Here is a table of points, one per row:
[1.08 -0.21 0.89 -0.53 -0.99 1.01 -0.30 0.17 0.47 -0.41 -0.40 -0.89 0.10 1.11 -0.62 -0.60 -0.84 1.62 -0.62 0.15 -0.43 0.41 -0.69 -0.25]
[0.61 0.68 -0.90 0.22 -1.09 -0.69 0.95 -0.75 -0.91 -0.67 -0.09 -0.92 0.37 -0.88 0.47 -0.46 0.91 -0.49 0.04 0.59 -0.03 0.19 0.64 0.62]
[1.21 1.17 -0.95 0.43 -0.37 -0.63 1.49 -0.73 -0.87 -0.80 0.55 -0.96 -0.06 0.16 -0.68 -0.66 0.37 -0.32 -0.12 1.09 -0.52 0.78 0.39 -0.07]
[-0.14 1.73 -0.90 -0.55 -0.42 -0.73 0.13 0.55 -0.59 -0.54 -0.76 0.50 1.11 0.41 -0.62 -0.33 -0.34 -0.67 0.43 1.22 0.61 -0.61 -0.42 0.61]
[-0.01 1.98 -0.93 -0.45 2.57 -0.59 2.25 -0.80 -0.14 -0.59 -0.71 -0.92 -0.72 -0.90 -0.32 0.46 1.20 -0.09 0.08 1.69 -0.51 2.82 -0.70 0.04]
[-0.13 2.08 -0.93 -0.54 1.21 -0.16 1.69 -0.61 0.50 -0.28 -0.55 -0.83 -0.59 -0.86 -0.32 0.43 0.74 -0.28 -0.45 1.54 0.01 2.36 -0.68 0.63]
[3.43 -0.80 2.58 -0.54 -0.92 0.13 -0.05 -0.35 1.89 -1.00 0.18 -0.77 -0.57 -0.73 -0.54 1.00 0.11 2.16 -0.72 1.46 0.55 -0.57 -0.69 1.69]
[-0.85 0.22 -0.90 1.17 -0.69 -0.66 -0.61 0.25 -0.90 -0.70 -0.58 -0.30 0.33 -0.83 1.24 0.64 2.18 -0.73 1.09 -0.57 1.33 -0.85 1.13 2.16]
[3.83 -0.85 2.38 -0.60 -0.90 -0.62 -0.41 0.25 1.30 -0.80 0.81 -0.86 -0.76 -0.57 -0.57 1.08 -0.25 1.78 -0.75 1.36 0.44 -0.84 -0.17 1.65]
[-0.45 0.53 0.21 -0.60 0.54 -0.82 0.05 1.58 -0.82 0.21 -0.21 -0.80 -0.39 -0.22 0.13 -0.78 -0.86 -0.67 0.46 -0.69 0.01 0.12 -0.52 -0.85]
[-0.28 2.17 -1.00 -0.45 0.05 -0.16 1.17 0.10 0.40 -0.61 -0.68 -0.74 0.20 -0.34 -0.39 0.23 0.21 -0.54 -0.37 1.61 0.39 1.18 -0.73 0.94]
[0.41 1.37 1.41 -0.53 0.08 -0.68 -0.74 2.75 0.81 -0.80 -0.72 -0.82 0.15 0.28 0.50 -0.82 -0.85 -0.85 -0.78 -0.75 0.31 0.23 -0.53 -0.77]
[-0.70 -0.81 -0.79 2.80 2.12 -0.64 -0.08 -0.81 0.93 -0.80 0.81 1.83 -0.62 3.06 0.16 -0.68 -0.62 -0.71 0.67 -0.22 -0.52 0.10 1.34 -0.67]
[0.16 1.10 0.02 -0.56 -0.34 -0.60 0.07 2.22 0.42 -0.46 -0.67 -0.87 -0.27 0.56 0.35 -0.73 -0.92 -0.74 -0.64 -0.71 0.03 0.95 -0.68 -0.67]
[1.39 0.15 -0.86 0.65 2.00 -0.62 0.07 -0.68 1.93 -0.76 -0.74 -0.85 -0.63 3.04 -0.49 -0.82 -0.85 -0.54 -0.75 0.07 -0.48 2.77 0.11 -0.61]
[0.82 -0.98 -0.03 -0.61 -0.91 2.56 -0.80 -0.11 0.29 -0.83 -0.35 -0.89 0.53 -0.01 -0.52 1.58 -0.88 2.20 -0.72 -0.27 -0.60 -0.59 -0.66 -0.72]
[-0.83 -1.04 -0.66 -0.55 -0.90 2.32 -0.67 -0.74 -0.92 1.57 0.82 2.31 0.76 0.02 -0.73 1.18 -0.86 -0.51 0.17 -0.35 -0.45 -0.91 -0.69 -0.25]
[-0.04 -0.99 2.55 0.43 -0.90 -0.24 -0.74 -0.95 2.81 -0.79 0.22 -0.87 -0.47 -0.81 0.49 0.87 0.49 1.51 -0.99 -0.82 -0.10 -0.84 0.31 0.01]
[0.17 0.45 -0.94 1.50 1.96 -0.73 2.40 -0.80 -0.88 -0.83 1.19 -0.02 -0.05 0.86 -0.57 -0.80 0.15 -0.41 1.08 1.09 -0.49 0.21 -0.24 -0.75]
[-0.93 -0.96 2.44 0.18 -0.96 0.39 -0.81 -0.73 2.15 0.34 -0.24 -0.89 -0.65 -0.85 -0.22 0.14 0.85 1.42 -0.75 -0.73 0.33 -0.91 -0.10 -0.08]
[-0.88 -0.09 -0.85 0.80 -0.94 -0.21 0.10 -0.81 -0.82 0.69 0.69 0.29 1.81 -0.90 0.43 1.31 0.05 -0.09 0.94 -0.62 -0.45 -0.86 1.29 0.19]
[-0.92 -0.92 1.15 -0.62 -0.98 1.35 -0.75 -0.80 -0.92 1.97 0.45 0.34 1.09 0.61 -0.65 -0.73 -0.87 0.57 -0.72 0.28 0.28 -0.85 -0.74 -0.53]
[0.81 1.64 0.74 -0.60 -0.60 -0.65 -0.60 2.99 1.03 -0.80 -0.68 -0.90 0.10 0.46 -0.06 -0.77 -0.93 -0.81 -0.79 -0.71 0.19 0.46 -0.58 -0.95]
[0.23 0.48 -0.82 -0.55 -1.01 -0.67 0.03 -0.81 -0.75 -0.37 -0.29 0.00 0.58 -0.48 1.14 -0.72 0.05 -0.71 -0.22 0.32 0.88 0.04 1.12 0.55]
[1.05 1.14 -0.87 -0.57 -0.95 -0.61 -0.05 -0.86 -0.48 -0.82 -0.32 -0.37 0.49 0.63 0.36 -0.66 -0.54 -0.73 -0.80 0.77 0.87 0.77 0.95 0.27]
[-0.91 1.23 -0.93 0.19 2.57 -0.72 2.70 -0.86 -0.84 -0.10 -0.70 -0.84 -0.66 -0.85 -0.55 -0.57 2.90 0.90 1.14 1.12 -0.39 3.14 -0.64 -0.61]
[-0.76 -0.96 -0.94 0.75 -0.38 -0.72 -0.74 -0.01 -0.86 -0.06 0.03 0.91 -0.04 -0.83 1.02 0.46 1.37 -0.65 1.34 -0.73 0.64 -0.88 1.17 1.63]
[-0.28 0.06 -0.07 -0.58 1.05 -0.65 -0.11 1.30 -0.90 0.34 -0.01 -0.87 -0.64 -0.28 0.39 -0.69 -0.70 -0.71 0.51 -0.74 -0.05 -0.08 -0.31 -0.79]
[-0.86 -0.95 -0.19 -0.64 0.52 0.35 -0.78 -0.25 -0.87 2.27 0.77 1.47 -0.08 -0.91 0.53 0.08 -0.67 -0.79 0.24 -0.68 -0.55 -0.93 0.19 -0.28]
[-0.93 -0.51 0.10 0.92 3.71 -0.67 2.52 -0.77 -0.67 -0.09 -0.67 -0.52 -0.64 -0.17 -0.59 -0.73 1.26 0.05 -0.01 0.60 -0.47 2.81 -0.77 -0.71]
[-0.90 -1.00 -0.50 -0.64 -1.02 1.85 -0.76 -0.79 -0.92 1.57 1.00 2.39 0.47 -0.03 -0.30 1.24 -0.91 -0.82 0.25 -0.74 -0.40 -0.98 -0.46 -0.03]
[-0.86 -1.02 -0.86 2.25 1.54 -0.63 0.16 -0.78 0.24 -0.79 1.53 3.14 -0.70 2.37 -0.43 -0.80 -0.73 -0.67 0.57 0.32 -0.27 -0.85 1.25 -0.79]
[-0.88 -0.01 -0.86 1.00 -0.37 -0.60 -0.66 0.62 -0.85 -0.87 -0.60 -0.02 0.53 -0.88 1.49 0.40 2.25 -0.71 1.39 -0.67 1.06 -0.91 1.13 1.91]
[0.50 1.24 0.36 -0.50 -0.50 -0.72 -0.15 2.65 0.92 -0.68 -0.67 -0.79 -0.14 0.16 0.25 -0.76 -0.92 -0.73 -0.72 -0.76 0.12 0.90 -0.56 -0.73]
[-0.86 -1.03 -0.30 -0.57 -1.03 2.93 -0.52 -0.81 -0.89 0.67 0.56 1.12 0.76 -0.10 -0.63 1.40 -0.88 0.11 -0.44 -0.18 -0.49 -0.91 -0.75 -0.32]
[1.45 1.46 -0.91 -0.80 -0.72 -0.58 0.23 -0.83 0.36 -0.94 -0.68 -0.58 -0.68 1.99 -0.60 -0.73 -0.81 -0.65 -0.81 0.99 0.31 2.23 -0.09 -0.65]
[0.04 0.63 0.09 -0.63 0.41 -0.56 -0.17 1.94 -0.29 -0.30 -0.53 -0.81 -0.50 -0.06 0.64 -0.68 -0.85 -0.80 -0.17 -0.73 0.00 0.29 -0.53 -0.64]
[0.38 -0.96 2.39 0.70 -0.96 -0.30 -0.93 -0.62 2.82 -0.74 0.33 -0.77 -0.25 -0.81 0.56 0.85 0.27 1.57 -0.76 -0.76 -0.45 -0.91 0.48 0.13]
[-0.91 -0.48 -0.83 0.86 -0.30 -0.62 -0.69 0.35 -0.97 -0.58 0.00 0.35 0.13 -0.84 1.17 0.36 1.84 -0.77 1.41 -0.67 0.73 -0.86 1.28 1.81]
[0.43 -0.97 0.35 -0.54 -1.03 2.46 -0.75 0.01 0.51 -0.83 -0.16 -0.87 0.58 0.14 -0.59 1.44 -0.76 1.92 -0.70 -0.32 -0.53 -0.80 -0.66 -0.68]
[-0.93 1.42 -0.87 0.51 1.58 -0.66 2.60 -0.80 -0.85 0.45 -0.76 -0.74 0.26 -0.90 -0.62 -0.18 2.59 0.94 2.43 1.04 -0.41 1.19 -0.78 -0.26]
[3.84 -1.00 2.26 -0.47 -0.89 -0.64 -0.67 0.44 0.47 -0.90 1.60 -0.96 -0.62 -0.03 -0.58 1.10 -0.42 1.15 -0.74 1.23 0.48 -0.90 0.65 1.46]
[-0.91 -0.92 1.10 1.17 1.83 -0.08 0.83 -0.76 -0.68 3.02 -0.23 1.98 -0.64 -0.87 -0.59 -0.84 1.15 0.33 0.36 -0.47 0.10 -0.83 -0.74 -0.79]
[-0.89 -1.06 0.01 -0.53 0.81 0.16 -0.74 -0.18 -0.87 2.41 0.47 0.81 -0.43 -0.85 0.57 -0.29 -0.90 -0.66 0.22 -0.68 -0.41 -0.88 0.32 -0.26]
[0.74 1.67 0.33 -0.51 -1.02 -0.68 -0.21 3.01 0.92 -0.79 -0.71 -0.89 0.32 0.48 -0.34 -0.76 -0.85 -0.71 -0.80 -0.78 0.37 0.71 -0.68 -0.82]
Along one direction, these points spread out more than along any other. Take the direction at right angles to it along which they spread out most. Go by this last direction. Where along it does each point below lie, from 0 to 99? 50 is the average, and the first point above lies past it. One standard deviation of the points above along it is 16.
[-0.25 0.04 -0.86 0.00 -1.06 -0.78 0.37 -0.73 -0.85 0.28 -0.37 -0.12 0.79 -0.78 1.29 -0.65 1.12 -0.53 0.55 0.00 0.50 -0.53 0.87 0.63] -> 39
[-0.92 -0.90 -0.38 -0.47 -1.02 0.81 -0.66 -0.77 -0.97 2.04 1.00 2.25 0.10 -0.36 0.15 0.73 -0.98 -0.78 0.34 -0.75 -0.59 -0.86 0.14 -0.10] -> 22
[-0.94 -0.99 -0.86 0.48 -0.38 -0.61 -0.75 -0.35 -0.88 0.47 0.20 1.24 -0.06 -0.75 0.68 0.41 0.93 -0.84 1.30 -0.74 0.24 -0.94 0.94 1.27] -> 25
[1.40 -0.03 -0.07 -0.27 0.89 0.54 -0.07 0.43 1.38 -0.81 -0.66 -0.93 -0.31 1.52 -0.59 0.18 -0.31 1.73 -0.79 0.09 -0.61 1.19 -0.79 -0.36] -> 69
[-0.84 -1.03 1.97 0.38 -0.97 0.46 -0.66 -0.76 1.12 2.05 -0.32 -0.49 -0.60 -0.85 -0.70 -0.58 1.22 1.28 -0.83 -0.47 0.60 -0.87 -0.36 -0.74] -> 44
[-0.63 -0.40 -0.97 0.00 -0.94 -0.60 0.02 -0.73 -0.85 0.25 -0.16 0.42 0.84 -0.89 1.84 -0.75 0.86 -0.75 0.38 -0.26 0.86 -1.00 1.31 0.60] -> 32
[-0.02 0.60 -0.90 -0.27 0.73 0.15 -0.01 -0.02 -0.48 -0.36 -0.71 -0.07 0.61 0.87 -0.69 -0.51 -0.31 0.66 0.32 0.83 -0.30 0.47 -0.63 -0.04] -> 52
[-0.95 -0.91 -0.90 1.48 2.22 -0.82 0.40 -0.87 0.29 0.28 1.67 3.69 -0.63 2.69 -0.60 -0.75 -1.16 -0.68 0.17 0.80 -0.59 -0.71 1.34 -0.63] -> 26
[-0.94 -0.97 -0.21 -0.61 0.52 0.03 -0.68 -0.51 -0.92 2.38 0.74 1.00 -0.48 -0.84 0.48 -0.20 -0.74 -1.07 0.43 -0.74 -0.40 -0.97 0.42 0.02] -> 25
[0.69 1.49 1.19 -0.53 -0.37 -0.56 -0.74 3.02 1.21 -0.82 -0.68 -0.86 -0.03 0.23 0.41 -0.84 -0.84 -0.78 -0.81 -0.85 0.41 0.58 -0.52 -0.63] -> 72
[-0.14 -0.99 0.62 -0.63 -0.92 2.72 -0.80 -0.03 0.38 -0.75 0.18 -0.91 0.67 0.20 -0.58 1.31 -0.80 1.63 -0.71 -0.19 -0.63 -0.65 -0.69 -0.68] -> 50
[-0.95 -1.01 0.26 -0.58 -1.04 2.90 -0.71 -0.36 -0.37 -0.76 0.27 -0.84 0.64 0.23 -0.72 1.65 -0.98 1.22 -0.72 -0.12 -0.48 -0.90 -0.66 -0.72] -> 44
[-1.01 -0.97 -0.67 -0.27 -0.16 -0.19 -0.70 -0.70 -0.79 1.55 0.53 1.31 -0.39 -0.87 0.29 0.34 0.07 -0.79 0.90 -0.76 -0.05 -0.91 0.63 0.60] -> 24
